In the rows, 128 means zero.
Each path is a new rotation, seen through one point. The rows after it are directions, each followed by how far the rotation turns it, in degrees per step (0 if it stays put).
Each turn is a multiple of 5 degrees from 10 to 175, or 0.
Each row of a path follows its step; steps can be skipped.
path 1
step 0: [126 133 124 140 122 126 132 124 113 124 124 131 140 130 125 133 123 124
 135 135 132 132 130 119 139 131 120 131 136 135 129 134 117 129 125 130
 133 135 133 136 140 130 117]
step 1: [132 130 128 140 139 133 128 129 126 114 131 127 142 127 131 114 121 125
 131 137 132 133 135 119 132 122 127 120 128 124 124 142 125 121 120 134
 130 137 135 125 131 127 121]
step 2: [128 120 130 127 131 135 129 133 124 115 131 117 142 127 131 120 109 134
 132 127 132 131 130 138 132 123 128 118 126 119 122 124 134 119 124 117
 133 135 120 126 126 132 128]
step 3: [119 121 124 129 125 125 126 128 120 126 123 123 139 124 115 133 117 130
 140 117 121 138 130 138 134 131 120 123 131 129 128 124 124 124 131 118
 139 125 130 134 117 131 121]
step 4: [123 131 131 137 131 117 115 129 120 123 127 128 133 124 117 130 132 126
 140 128 128 129 136 137 134 127 115 126 129 133 130 133 117 133 125 137
 135 132 139 115 120 131 121]
step 5: [132 127 133 134 128 126 123 130 114 115 136 132 127 129 125 124 125 131
 129 137 134 116 132 136 136 113 110 132 122 129 132 126 129 120 122 133
 126 139 128 124 131 131 123]
step 6: [127 125 129 138 126 138 131 116 119 126 132 134 132 138 122 133 118 136
 129 135 127 127 121 127 136 119 122 121 125 131 127 131 132 110 121 118
 126 132 126 133 122 120 121]
step 7: [119 123 133 135 129 128 126 116 119 126 122 122 130 128 120 133 121 136
 135 126 135 128 119 122 134 135 133 116 139 125 116 139 124 122 129 124
 132 137 129 118 123 127 119]
step 9: [134 135 118 136 126 131 123 135 126 121 132 120 129 126 131 121 129 139
 134 127 127 134 132 139 126 127 113 121 119 133 124 120 124 119 126 129
 121 134 123 130 114 123 117]
Speeds:
[126 126 132 130 130 128 127 130 125 128 128 125 128 129 127 129 128 127
 126 129 125 131 126 131 126 127 132 129 126 128 128 129 134 127 128 128
 128 129 126 130 129 123 127] -> 90
[124 128 126 130 127 128 132 128 130 129 126 126 128 129 126 126 126 128
 129 129 129 129 128 124 126 128 130 126 125 124 129 131 129 126 130 126
 128 133 127 127 127 131 131] -> 65
path 2
step 1: [123 131 129 131 130 126 134 128 115 137 130 130 139 114 124 135 126 118
 127 133 131 117 131 121 126 122 122 140 134 134 123 135 120 138 121 131
 138 126 120 125 130 129 123]
step 2: [122 122 122 133 139 135 125 122 120 134 129 137 135 116 119 128 121 124
 124 125 124 133 126 130 138 118 122 129 124 139 134 141 121 128 128 134
 134 125 113 127 128 125 126]
step 3: [127 134 132 125 128 132 119 125 123 129 122 131 133 126 123 117 127 125
 133 132 125 131 128 132 137 122 133 123 116 129 140 139 122 134 121 128
 125 130 110 131 143 118 122]
step 4: [123 134 136 122 137 124 133 130 137 130 118 129 136 121 122 129 128 130
 134 137 124 128 133 135 123 129 124 117 117 127 124 129 126 128 124 125
 134 126 120 129 150 120 124]
step 5: [128 136 138 134 140 129 130 139 133 134 128 126 143 127 128 137 125 125
 130 134 127 137 124 134 124 124 131 123 122 135 124 133 124 138 128 130
 141 122 138 138 135 126 119]
step 6: [126 143 138 129 134 121 127 135 124 138 134 125 141 125 127 132 126 123
 125 121 128 133 129 124 132 114 127 128 129 126 126 124 124 143 129 124
 143 128 120 126 120 125 120]
step 7: [115 138 118 133 128 124 132 129 124 124 125 130 136 120 126 121 122 119
 127 126 125 134 128 133 137 116 118 131 127 129 126 127 132 138 126 133
 134 115 117 119 124 123 119]
step 8: [129 137 118 129 127 134 131 130 126 123 124 135 137 123 130 121 131 116
 136 135 132 119 123 131 135 114 126 122 128 129 140 134 128 128 121 132
 136 115 115 133 136 129 127]
step 10: [125 137 136 130 136 125 131 130 128 128 122 122 130 124 122 142 122 125
 127 137 126 140 130 126 129 125 134 132 118 144 126 137 133 135 124 122
 127 121 117 139 135 129 131]
Speeds:
[131 130 130 130 125 130 128 129 125 129 128 126 128 133 130 126 130 125
 128 130 130 128 127 129 128 127 133 130 126 129 129 131 128 129 125 130
 126 128 128 132 127 129 127] -> 145
[130 127 129 127 129 125 130 132 126 130 125 130 130 126 129 129 128 128
 131 128 129 130 127 130 124 129 127 128 128 126 127 126 129 132 131 127
 127 128 129 127 123 132 125] -> 60
[129 130 127 127 126 127 127 124 125 126 126 130 126 130 125 124 128 126
 128 126 126 130 127 129 130 126 128 127 125 123 127 130 129 128 132 132
 129 129 126 127 127 129 128] -> 80
[128 130 126 130 124 129 127 129 128 130 128 127 131 129 126 127 127 126
 125 124 128 126 130 126 126 126 125 130 128 126 128 125 126 128 127 128
 129 122 132 126 126 128 129] -> 55
path 3
step 0: [126 131 136 129 129 143 117 119 131 123 134 136 123 128 129 118 140 123
 135 114 119 113 136 129 125 123 132 129 113 129 124 130 128 127 126 127
 132 132 128 129 134 126 121]
step 1: [131 124 134 119 129 136 127 124 136 129 127 125 130 120 122 123 136 123
 130 124 123 137 122 124 120 117 117 120 123 122 132 137 148 123 126 133
 131 124 122 120 140 127 130]
step 2: [130 137 118 129 120 142 129 125 127 126 128 137 137 134 118 122 135 137
 132 129 132 129 136 123 123 125 124 124 134 134 123 143 129 135 117 133
 122 125 124 126 138 126 135]
step 3: [124 138 129 128 125 139 118 121 137 138 127 139 126 133 132 121 146 121
 129 122 125 128 133 138 128 124 135 130 127 127 128 133 134 140 131 121
 136 123 137 125 129 135 131]
step 4: [126 126 125 135 129 128 135 124 133 131 139 123 131 125 125 122 133 124
 128 124 129 153 127 125 133 125 119 125 138 125 129 136 142 132 138 125
 136 123 128 122 137 131 128]
step 5: [127 133 127 135 119 135 132 125 123 121 139 140 139 133 119 130 130 127
 135 127 124 133 137 122 140 133 133 124 143 136 130 136 126 131 122 125
 125 133 136 127 134 136 122]
step 6: [124 129 138 127 126 130 123 120 130 141 132 132 133 126 135 127 140 119
 132 135 115 134 133 140 132 133 135 125 130 129 137 132 130 120 130 127
 129 118 141 124 122 131 116]
step 8: [130 133 138 128 115 130 123 116 125 124 130 134 139 133 114 135 126 137
 133 127 122 126 127 126 129 137 138 124 131 138 137 127 125 133 120 115
 137 131 125 136 126 127 123]
step 11: [138 131 134 123 112 130 126 126 127 132 131 132 139 134 118 129 122 122
 131 122 121 110 121 130 122 126 137 128 131 118 133 135 134 127 118 120
 133 131 127 129 133 123 124]
Speeds:
[128 125 129 130 130 129 131 129 125 127 129 130 127 126 127 130 128 125
 129 125 128 130 128 128 130 126 127 129 124 133 130 129 130 126 126 129
 127 133 130 127 128 129 126] -> 80
[127 127 127 125 127 131 128 126 130 128 130 127 129 123 127 130 126 129
 125 126 129 127 128 124 130 132 128 130 128 125 131 130 130 131 131 130
 129 130 128 126 127 126 129] -> 115
[129 128 127 132 128 126 127 128 129 130 127 127 128 126 128 125 125 126
 130 127 130 130 125 128 126 128 128 131 131 131 129 131 128 127 130 131
 127 124 126 127 129 122 126] -> 140
